In the data rows, zero lies at 7.5, halfway between 7 and 8.
Here are some points, each followed by its number:
[5 8 10 5 8 6 11 7 9 7 7 6 10 7 14 7 12 7 7 10 12 11 6 7
 5 8 11 5 11 3 7 9] 0
[10 5 8 4 7 11 6 8 7 9 6 3 6 9 7 5 5 8 8 3 8 7 7 2
 8 5 4 6 3 13 5 4] 1
[5 8 6 12 8 5 8 5 3 4 6 11 10 11 9 9 7 12 8 8 1 4 15 10
 8 10 6 6 6 5 10 8] 2
[4 10 11 4 3 3 7 9 10 4 8 5 7 7 13 5 12 10 9 9 8 8 7 6
 7 7 10 5 5 8 5 8] 3
[4 10 9 5 4 4 8 9 10 5 7 6 8 7 14 5 12 11 10 10 7 8 5 7
 6 6 10 4 5 9 4 8] 4
[3 7 9 8 4 10 6 5 6 8 6 6 9 9 12 5 8 11 7 4 6 10 11 6
 5 13 2 6 6 7 6 6] 5
[11 8 6 2 6 4 6 6 8 8 9 13 8 7 8 2 11 12 6 8 11 7 5 12
 5 15 4 9 9 13 7 10] 6
[15 9 7 7 8 0 9 9 10 5 7 8 2 7 6 6 7 9 7 1 5 8 2 2
 6 11 12 8 8 10 10 5] 7
[7 4 8 6 9 3 10 8 10 7 7 7 9 8 10 3 5 6 10 8 8 7 7 13
 11 5 7 2 6 4 8 11] 8
[7 7 5 10 11 12 7 8 5 9 6 7 10 5 2 9 6 6 5 8 9 9 8 9
 9 9 8 10 8 9 9 7] 9
[8 6 11 10 9 9 7 6 8 10 7 5 9 10 8 8 7 5 10 8 9 9 9 1
 11 2 6 5 7 3 7 6] 10
[9 13 6 7 7 7 9 6 7 5 8 10 5 8 9 11 8 13 9 8 0 5 8 7
 2 4 7 12 9 9 6 7] 11
[7 7 2 11 9 5 7 8 9 10 9 6 4 6 4 7 6 7 7 10 6 6 12 4
 6 7 12 7 8 10 11 8] 12
[4 7 5 4 2 6 12 7 14 7 10 6 12 7 10 2 8 12 9 8 4 9 9 11
 7 8 6 5 5 7 8 11] 13
[6 9 8 7 8 3 6 9 10 13 9 9 8 5 9 4 10 5 8 13 15 6 9 6
 9 10 5 5 11 7 9 9] 14
[9 8 7 8 9 11 6 9 7 10 9 7 5 5 7 11 6 5 8 10 9 8 7 10
 5 3 9 10 9 8 5 10] 15
[7 10 3 6 6 11 10 9 10 4 9 7 10 9 6 11 6 7 6 8 7 6 6 8
 9 2 10 10 7 6 9 4] 16
[4 8 13 11 5 11 3 9 6 7 7 8 5 6 9 10 9 8 9 5 8 12 8 9
 6 10 2 8 7 7 4 5] 17
[8 5 7 4 7 11 7 7 7 10 6 3 7 9 7 4 6 7 8 3 8 8 7 2
 7 5 5 7 4 13 6 5] 18
[4 7 10 7 5 9 6 10 7 8 9 6 4 6 7 9 10 2 5 11 12 8 4 6
 6 7 14 8 7 10 3 10] 19
[7 10 5 7 6 11 10 9 10 5 8 6 11 10 6 12 6 6 6 10 7 6 6 8
 9 2 10 11 7 5 9 6] 20
[11 7 9 6 7 6 13 4 8 4 9 12 7 9 7 10 6 8 6 4 4 8 4 15
 6 8 3 12 11 5 9 13] 21
[8 8 5 9 10 12 7 8 6 10 7 6 11 5 2 10 5 6 5 8 8 9 8 9
 9 9 8 9 8 8 8 6] 22
[10 11 7 12 10 12 4 8 6 8 9 12 8 6 6 14 7 9 11 8 9 8 9 15
 5 7 2 11 12 3 6 4] 23
[8 9 8 9 11 9 5 7 9 15 10 9 8 4 6 8 8 5 9 9 15 10 10 6
 6 7 3 8 14 5 8 9] 24
[6 1 7 5 8 11 6 7 5 3 6 6 8 11 7 6 3 6 6 7 7 4 7 11
 10 6 9 6 1 7 6 7] 25
[6 6 10 9 8 3 3 7 4 5 7 12 4 8 10 6 12 8 9 12 4 4 8 9
 7 12 10 5 6 10 5 11] 26
[13 4 5 4 8 8 6 7 9 14 10 10 5 5 2 3 7 3 5 9 13 7 4 8
 8 11 7 10 11 13 7 10] 27
[6 10 4 7 6 11 9 9 10 6 8 7 10 8 6 12 6 7 8 9 6 6 6 8
 8 2 11 11 7 7 8 4] 28
[7 6 12 10 7 7 3 8 2 8 9 14 2 6 6 9 7 3 5 11 8 4 8 13
 8 11 3 9 8 9 4 14] 29
Which point above is nearest to each new point? Its number follows each.
[13 4 5 5 9 9 6 8 10 14 11 10 5 6 1 3 6 3 5 10 13 7 3 8
 8 11 8 10 10 12 7 11] 27
[10 7 6 3 6 6 6 6 8 9 9 13 7 6 7 3 12 11 7 9 12 7 5 11
 4 15 4 9 10 12 6 11] 6
[4 8 5 6 4 2 6 6 11 7 11 8 7 10 11 0 8 12 9 7 5 4 14 10
 8 10 4 3 4 9 7 10] 13
[2 6 9 8 4 9 7 6 6 8 6 6 10 8 11 5 9 11 7 4 7 11 9 6
 5 13 2 6 6 7 6 6] 5
[7 11 5 9 7 2 7 9 10 6 7 6 6 11 7 7 7 10 9 6 3 3 10 3
 9 6 9 6 4 8 11 5] 12
[13 8 14 9 9 2 10 5 6 1 7 12 5 11 11 11 8 8 10 4 2 6 7 12
 10 3 5 7 8 1 9 10] 21
[10 0 8 9 6 11 8 6 7 5 7 5 2 13 8 6 2 3 6 0 7 6 8 12
 9 6 6 5 5 3 7 10] 25
[8 5 9 7 2 9 11 4 13 5 12 8 4 12 10 9 8 8 7 4 5 9 7 8
 4 1 6 9 9 4 7 13] 21
[10 8 7 3 7 6 5 5 6 10 9 13 7 6 8 3 12 11 7 9 11 7 5 12
 5 15 4 10 10 12 6 9] 6
[8 11 5 8 6 1 6 9 10 4 8 6 5 10 8 7 7 10 9 7 4 2 11 2
 10 6 9 5 5 8 11 4] 12
[3 6 10 8 4 10 7 5 6 8 5 7 9 9 11 6 9 12 8 4 7 11 9 7
 5 13 2 6 6 8 7 6] 5
[13 7 6 7 9 1 12 9 9 3 7 6 8 6 7 7 6 7 6 0 6 10 5 11
 9 10 13 7 9 5 12 8] 7
[8 6 11 11 9 10 8 6 8 11 6 5 8 8 8 8 8 3 9 8 10 10 9 3
 11 3 6 4 7 4 8 6] 10
[8 7 7 8 10 11 6 9 6 10 9 8 6 4 7 11 6 5 9 9 10 7 8 10
 5 4 9 10 10 8 5 9] 15
[8 8 7 9 9 10 6 9 6 11 8 8 5 5 7 10 6 5 9 10 9 7 7 10
 5 4 9 9 11 9 5 8] 15
[12 6 12 10 12 7 8 5 5 11 5 9 5 6 5 7 4 6 10 4 1 8 9 5
 9 4 0 6 9 9 8 11] 10
[8 7 11 11 10 10 8 5 7 10 5 6 9 10 9 7 7 4 9 7 10 9 9 2
 11 3 7 5 7 3 7 7] 10
[9 14 5 8 7 6 8 6 8 5 9 10 6 8 9 12 8 13 9 9 1 6 9 7
 2 4 8 14 10 9 6 7] 11
[7 11 5 9 7 3 7 7 10 4 9 6 6 11 8 7 7 9 10 6 3 3 12 3
 9 5 9 5 6 8 9 5] 12
[10 8 7 2 6 6 6 6 7 10 9 13 8 6 9 3 11 12 7 9 11 7 5 12
 5 15 4 10 9 12 7 9] 6
